Each path is a new rotation, seen through one point. The rows after it are directions, each followed by how far the rotation turns it, in deg/step (0 if it stays put).
Each turn is a multiple of 5 degrees from 10 to 175, or 0.
Each row of a path follows its step; steps can be skipped.
Path 1:
step 0: 24 20 -35 9 -14 21 -37 29 -19 23 -25 3 86 12 -11 -1 4 -12 25 7 -6 -2 -10
 13 -37 -31 -15 17 4 5 -4 32 20 -27 3 18 -12 -13 37 -30 -5 73 59 49
step 1: 28 -18 10 -9 14 -10 84 7 -11 -3 -20 25 15 -38 1 -22 -1 -7 -19 -40 42 -93
 -30 -23 7 -22 18 5 4 18 -40 6 -3 -16 59 6 -15 -2 27 23 19 -11 -1 -16
step 2: 27 -1 -22 22 29 -40 13 25 -20 -30 69 47 17 19 -17 -21 9 -20 -9 25 38 18
 21 17 -24 16 46 49 26 1 26 -25 -37 5 -18 15 -23 -17 -29 -9 13 31 -35 58
step 3: 54 -10 22 16 -6 -47 -31 7 -5 36 -20 -6 -1 -2 -10 -22 33 -4 -6 -3 4 -12
 -65 3 55 30 7 -48 37 17 -33 -30 43 27 -5 -41 28 1 -1 -9 -30 45 -39 5
step 4: 43 10 13 23 48 19 -39 20 -41 -15 -51 -33 20 42 -12 6 -12 -8 -2 -8 -16
 -15 21 -58 -13 23 -38 37 -14 27 -4 -25 -39 -45 -2 8 -5 51 20 -22 15 -17
 -25 41
step 5: 25 -20 56 19 -11 -8 13 -10 -31 -12 42 -6 -30 -37 -8 -15 -15 7 -9 -4 -20
 -33 -52 -18 15 -33 -32 14 -15 7 26 8 41 -13 -52 64 -41 -30 40 42 -9 36
 10 3
step 6: 28 -3 -30 28 -12 -40 -23 6 21 34 -6 -25 -26 -6 -37 -28 22 -9 13 -17 -2
 -37 -3 29 -30 10 -17 31 -7 6 20 32 -10 5 40 6 -64 18 -93 6 48 -12 -11
 14
step 7: -2 16 -62 -31 -2 -11 -6 49 2 6 12 18 7 -14 -20 -11 -8 64 -37 -49 17 -8 0
 10 5 39 -29 -16 2 -44 0 -27 58 -22 -44 -31 -12 9 35 26 11 25 -36 23
step 8: 25 -25 -4 0 -48 28 16 -21 -33 53 24 -24 11 20 5 -38 26 -45 42 9 -4 -16
 17 3 -42 15 16 19 -16 28 -52 17 28 -54 -22 -12 -1 9 29 -27 -11 -43 -54
 17
step 9: -7 13 -4 -23 23 -30 22 36 -12 -27 -32 2 13 -18 33 -38 -14 16 6 8 -37 -5
 -66 22 -56 -54 -5 11 32 17 -3 -43 -37 -25 -55 8 -24 23 -11 23 -14 6 -25
 -43
step 10: -5 19 -3 34 -12 -4 63 44 -12 -1 9 -15 16 5 12 38 28 8 34 -10 3 20 -40
 -22 0 64 9 43 -34 31 -16 8 52 25 -2 13 -43 7 -56 -43 -10 30 25 6
step 11: 33 30 -38 14 -39 8 18 -2 38 31 -21 -11 33 27 8 -20 30 2 -39 -33 -23 -21
 -33 -54 -3 -21 17 -6 24 -45 17 -15 -37 53 -12 -17 -44 -6 45 20 -8 -14
 -6 47
Speeds:
-4 -4 -5 -10 3 -11 -5 -4 -12 -5 21 0 3 9 16 3 3 1 -7 6 8 -13 1 17 -12 20
 2 -16 13 10 -10 -7 -6 -4 -1 -2 14 2 1 -3 -8 -9 -15 -2
65
2 -4 1 1 -2 6 -2 -13 -16 20 8 -5 -3 -6 12 11 8 11 11 12 -7 -14 5 9 16 -8
 15 0 -2 4 -4 4 18 13 -2 -1 -10 -3 6 -17 4 14 0 1
145
-7 -1 -5 -12 12 -14 -3 15 -11 -15 -15 -10 3 -4 -6 6 6 14 11 -1 -2 -14 5
 2 18 0 10 3 -6 -11 3 -4 -5 -14 17 -6 -8 10 -2 0 -8 -6 -4 -14
130
4 10 -11 13 11 -5 -11 0 13 12 -8 -3 -13 -9 8 -5 -5 8 8 6 -3 -13 -3 -5
 -14 0 5 4 3 5 -11 -25 2 -4 10 -2 14 -6 1 4 16 -2 16 -10
130
2 5 11 10 8 0 -10 -2 8 -14 -5 12 0 0 4 2 -9 -11 12 -5 26 -14 -4 2 7 -4 8
 -4 10 -1 12 16 -5 -5 8 -2 14 1 11 -13 9 17 -2 7
20
Path 2:
step 0: 3 -6 -37 -24 7 -46 -7 -22 -42 -7 38 0 24 44 -33 -45 -24 -22 5 7 15 52 14
 -50 -42 -11 3 -7 -29 -19 -51 -5 3 -2 -6 -17 74 48 33 20 6 17 12 -12
step 1: 16 -45 39 14 -18 62 -32 -19 -26 -13 21 15 12 14 -47 34 20 30 -16 14 -17
 45 1 31 23 -8 15 0 12 -10 4 -35 -34 5 18 -44 1 -83 -28 -34 -15 -37 -3 2
step 2: 23 2 9 -32 71 9 -9 -24 19 14 14 -19 -32 -25 5 -10 6 -3 26 1 18 -34 37
 -12 -66 21 -47 -44 14 -9 12 2 37 43 40 -45 -29 36 -28 37 0 3 -23 -25
step 3: 32 -29 -59 5 -35 28 -10 39 -7 14 13 -32 43 38 -22 -3 -31 9 -4 -3 34 49 5
 -20 -26 -9 45 -27 4 -5 10 61 -53 -15 -32 -16 18 51 8 -35 -12 6 4 15
step 4: -6 -30 1 18 -1 42 -13 -53 -2 12 -40 7 -55 -15 -22 -1 16 21 -20 17 -34 9
 -2 35 12 66 -5 4 55 -30 38 17 -10 -47 3 3 -17 -63 -1 47 -17 -22 1 -21
step 5: 22 18 -42 -26 35 -17 -24 -51 -22 7 4 -5 -21 -1 75 -12 -9 -1 14 19 51 -9
 6 -49 -52 23 -11 -20 -19 38 14 -20 12 23 -26 2 49 14 -14 -10 4 67 7 -30
step 6: -22 -83 -6 47 -16 36 -26 7 3 4 -10 -51 29 23 -59 -9 -15 -31 -24 1 -22 39
 -5 29 19 -9 44 -13 -2 21 -5 0 -2 38 2 49 39 -11 8 -48 -22 7 21 -2
step 7: 9 -10 23 -2 45 1 -11 -56 30 -9 15 55 -62 -43 -21 13 -29 -3 30 37 12 -20
 -28 -4 -2 -1 -16 23 37 -60 13 3 -15 18 71 0 27 -16 12 43 -8 8 -22 -10
step 8: 60 6 -9 -15 14 -5 -17 -14 -22 11 13 -46 52 4 34 -10 -36 -51 1 38 36 49
 -19 -43 -22 -31 -6 -23 -33 -21 28 -28 -1 15 -37 -34 -13 22 -3 -24 25
 -12 60 3
step 9: -50 -29 -8 56 -2 87 1 4 -12 27 10 14 -21 43 -41 3 13 -16 -25 11 -10 20
 13 36 11 -3 26 -23 -8 9 -13 32 19 13 25 -40 -3 -25 51 35 7 -46 0 -37
step 10: 78 40 39 3 -32 13 -21 -68 17 -15 -9 25 -49 -8 21 -2 -12 43 -10 13 47 -13
 2 -7 -27 -2 -17 -4 -4 8 34 28 1 26 9 -27 20 30 -45 43 -13 25 -30 24
step 11: 20 -30 -13 -23 11 18 -16 46 -7 2 -44 -67 11 60 -19 -39 24 -26 -44 -13 2
 30 -23 -58 -29 8 28 -27 2 -37 21 -25 35 6 -51 21 6 12 9 -6 -28 -9 8 -7
Speeds:
4 -15 4 -7 1 -6 -4 9 -8 -5 -8 3 21 17 4 -2 -6 -2 -12 0 6 -17 6 3 12 11
 10 -4 10 4 3 9 -1 -1 12 -2 20 2 4 0 22 -15 6 -5
130
-8 -16 -15 -3 8 -13 2 -9 -4 2 12 -9 -2 0 -4 9 -6 3 7 16 5 -1 20 17 -3 21
 -6 -3 11 -2 9 1 -13 -3 -6 2 -8 0 1 -20 -2 10 -7 1
25
0 -5 4 11 2 -10 -1 15 17 4 -1 1 -6 -4 -16 0 5 -13 -3 -6 6 -17 -7 -3 -12
 -5 14 -7 11 -16 12 5 -6 7 2 7 3 13 -16 -2 -1 5 -9 21
90
7 3 -4 -13 7 9 13 19 -7 12 12 -5 6 1 14 -8 0 -15 -5 2 -6 -3 -5 -9 -7 14
 -20 -1 -1 -7 0 7 14 23 -12 5 1 -2 -5 -7 4 9 5 0
125
26 8 -14 1 -6 -3 2 12 -4 -12 9 -8 -1 4 -8 -13 9 9 7 12 -8 -3 -6 7 -6 1
 23 7 -11 3 10 -8 6 -4 6 -4 -1 4 4 -12 2 9 16 0
140
3 3 -15 -8 11 -5 -4 -4 -9 9 4 9 -6 7 -13 6 -4 -9 -1 -12 3 -8 -13 -5 7 8
 0 2 0 2 6 -25 -6 -9 -20 -11 0 -17 -4 11 7 -8 9 14
100
